In the rows, 128 means zero.
One hidden turn or mirror swaps the rows below in pairs. Which row is each named row swapped with?
The rows were stretched afterwards, more along some directions than others.
vuni: [ 90 142 127  86 109 121 138 170 109 172 106 135 100 141 119 153 194 185
 160 133 132  85]
Nofa: [100 121 137 120 146  93 167 165 122 130 126 136 125 149 120 134 132 167
 162 138 124  99]
Nasi: [102 133 142 106 101 122 141 144 115 137 118 156 113 121 123 124 114 145
 151 146  92 137]
Tiv: [107 147 144 143 148 117  99 152 144 122 133 144 137 150 118 126 147 144
 138 134 123 127]
nema: [115 126 136 116 144 133 141 177 120 115 122 156 138 152 131 139 148 178
 175 140 119  99]
kekup: [105 126 147 106 138 119 151 202 115 138 115 154 135 155 117 145 174 188
 174 133 116  87]
lonav: [ 93 118 156 103 119 113 129 156 132 150 122 129 100 112 125 132 183 167
 137 135 117 134]
lud: [ 89 127 139 123 148 105 137 163 115 130 114 169 128 105 111 110 148 140
 143 148 103 143]
biz: [107 150 125 121 155 120 117 167 111 128 120 124 133 155 120 152 177 160
 157 127 133  88]
rif: [126 130 125 133 147 121 117 123 104  97 138 142 134 114 142 144 127 106
 141 119 114 126]
Geni: [113 156 142 126 135 112 126 155 112 127 123 128 117 129 110 155 150 127
 135 113 129 128]
num: [ 82 120 126  96 107 109 173 161 116 144 108 134 102 119 108 119 128 157
 157 144 108 126]
Lugi: [ 82 127 123 115 124 102 141 153 130 154 109 146 106 125 112 114 144 149
 156 147 117 130]
voda: [116 146 105 109 104 156 127 155 102 139 116 137 113 124  96 145 129 144
 158 151 117 122]
kamod: [105 164 140 140 149 113  95 157 126 121 128 131 132 126 115 153 159 129
 137 126 136 123]
vug: [100 134 123  89 125 120 150 170 107 153  98 135  97 129 129 138 170 167
 166 135 134 106]
zipu: [108 111 156 102 136  87 116 156 147 153 127 125 122 118 154 151 169 180
 147  91 113  85]
muf: [ 97 134 120  95 111 123 167 162 120 149 110 153  97 111 120 117 107 154
 152 135  94 141]
ges: [ 89 131 154 126 160  96 121 153 130 113 130 143 145 114 141 134 146 152
 130 135  93 107]
tozin: [135 139 117 113 114 129 131 173 127 158 120 135 107 157 105 141 147 174
 193 117 151  94]
Pira: [103 128 120  91 118 131 127 147 130 144 122 118 108 167 123 153 162 171
 183 134 156  79]
pob: [124 133 118 115 132 138 114 164 125 144 108 123 104 133  94 127 162 154
 156 148 144 118]
Didad: [117 128 151 126 153  92 116 193 156 143 118 149 141 123 127 123 180 179
 175 129 129 102]
Siram: [ 80 119 122 116 137 126 155 131 115 116 129 130  96 114 121 131 133 136
 134 151 115 141]
Tobu: [ 98 135 123 107 113 146 158 154 104 124 116 146 118 112 110 125 110 136
 167 145 104 159]
tufev: [126 148 141 135 156  98 107 147 129 117 132 143 133 101 144 154 146 136
 131 108 110 115]
rele: [111 137 123 104 124 115 152 177 131 149 111 159 124 164 118 114 140 170
 180 145 120 110]
mefus: [126 128 110 109 122 109 156 155 140 130 128 132 107 134 131 136 110 149
 184 117 126 104]
gazi: [ 95 166 108 133 129 147 129 166 105 117 128 159 118 165  84 131 125 138
 175 153 144 140]
ladom: [120 133 147 140 168 110 103 168 136 132 123 163 157 137 125 136 179 162
 166 144 128  99]
zote: [ 94 158 121 123 138 143 107 169 100 111 110 119 128 132  77 129 181 134
 142 158 139 122]
nareb: [ 95 112 127  94 124 123 182 164 114 142 117 147 106 126 136 129  94 191
 165 138  91 119]
ras: [ 90 116 138 124 148 125 149 128 117 100 127 153 135 110 118 119  95 131
 138 169  93 144]
tuted: [ 87 132 151 131 154 100 121 173 146 118 122 142 132 128 130 130 165 176
 164 124 118 104]
sokog: [102 141 123  72  88 152 134 147  89 130 111  96  90 146 106 153 181 148
 147 117 135 110]
kom: [ 89 114 150 131 155 111 124 146 128 101 121 134 129 109 134 125 147 142
 132 116 117 127]
Rom: [105 113 125  94 119 113 175 168 141 162 110 154 102 137 127 119 105 194
 186 153 112  94]
Gud: [124 129 132  95 100 125 137 158 126 177 120 140  98 142 125 147 158 180
 168 124 120 108]
Zigil: [ 96 121 140 113 139 135 123 133 108 123 124 132 123 145 111 146 186 144
 150 148 144 108]
pez: [ 77 128 125  90  96 125 165 155 134 154 107 138  85 118 101 119 139 159
 165 152 112 140]
luvi: [104 131 120 101  95 145 150 152 122 151 121 133  97 134  92 133 126 157
 154 176 114 131]
Noral: [ 84 126 142 114 135 127 138 186 117 123 110 149 129 141 112 135 184 186
 174 149 119  94]
vanar: [101 134 143 133 154  93 112 155 142 119 127 150 142 144 148 140 151 148
 161  89 125 108]
sot: [106 124 104  93 116 119 160 154 113 166 121 126  99 117 134 152 133 165
 156 131 114 108]
fuf: [ 96 128 125  89 115 146 139 151  84 127 120 133 124 138 126 164 165 164
 152 143 108  97]
Kenet: [123 167 132 138 136 122  87 157 130 125 123 150 138 136 108 146 164 128
 157 115 143 107]
Tib: [ 79 135 145 124 164 110 135 193 139 145 110 166 149 123 133 133 150 197
 157 146 104 107]
Sula: [109 136 140 100 131 127 129 155  96 116 126 129 128 162 117 158 180 149
 151 128 127 104]
zel: [113 115 142 109 112 141 125 152 127 144 113 127  98 120  97 128 158 146
 141 154 123 123]
giter: [ 95 133 123  94  78 147 142 158 131 154 111 126  88 130  88 139 149 159
 164 146 124 125]
Tidor: [118 104 131 123 144 128 148 125 128 111 115 134  98 120 122 113 115 125
 143 128 138 142]
Kuz: [109 114 139 105 156 110 139 162 115 141  92 125 105 113 131 129 185 162
 151 136 140  97]
fen: [121 147 106 100 104 150 134 129  98 132 113 124  91 141 100 136 138 113
 152 134 131 136]
nit: [ 87 137 145 137 152 123 144 149 125 105 136 172 137 137 120 132 104 146
 145 147 103 137]
pivo: [108 125 121  86 123 105 160 152 116 162 105 137  94  97 137 141 154 165
 146 141 106 109]
pipab: [ 76 110 148 107 137 125 137 154 112 137 119 114 119 104 136 137 160 183
 145 154 103 114]

Swapped with fen: biz
Swapped with Zigil: tozin
Swapped with Tib: Nasi
Swapped with Siram: mefus
Swapped with zipu: lud
Swapped with vanar: Lugi

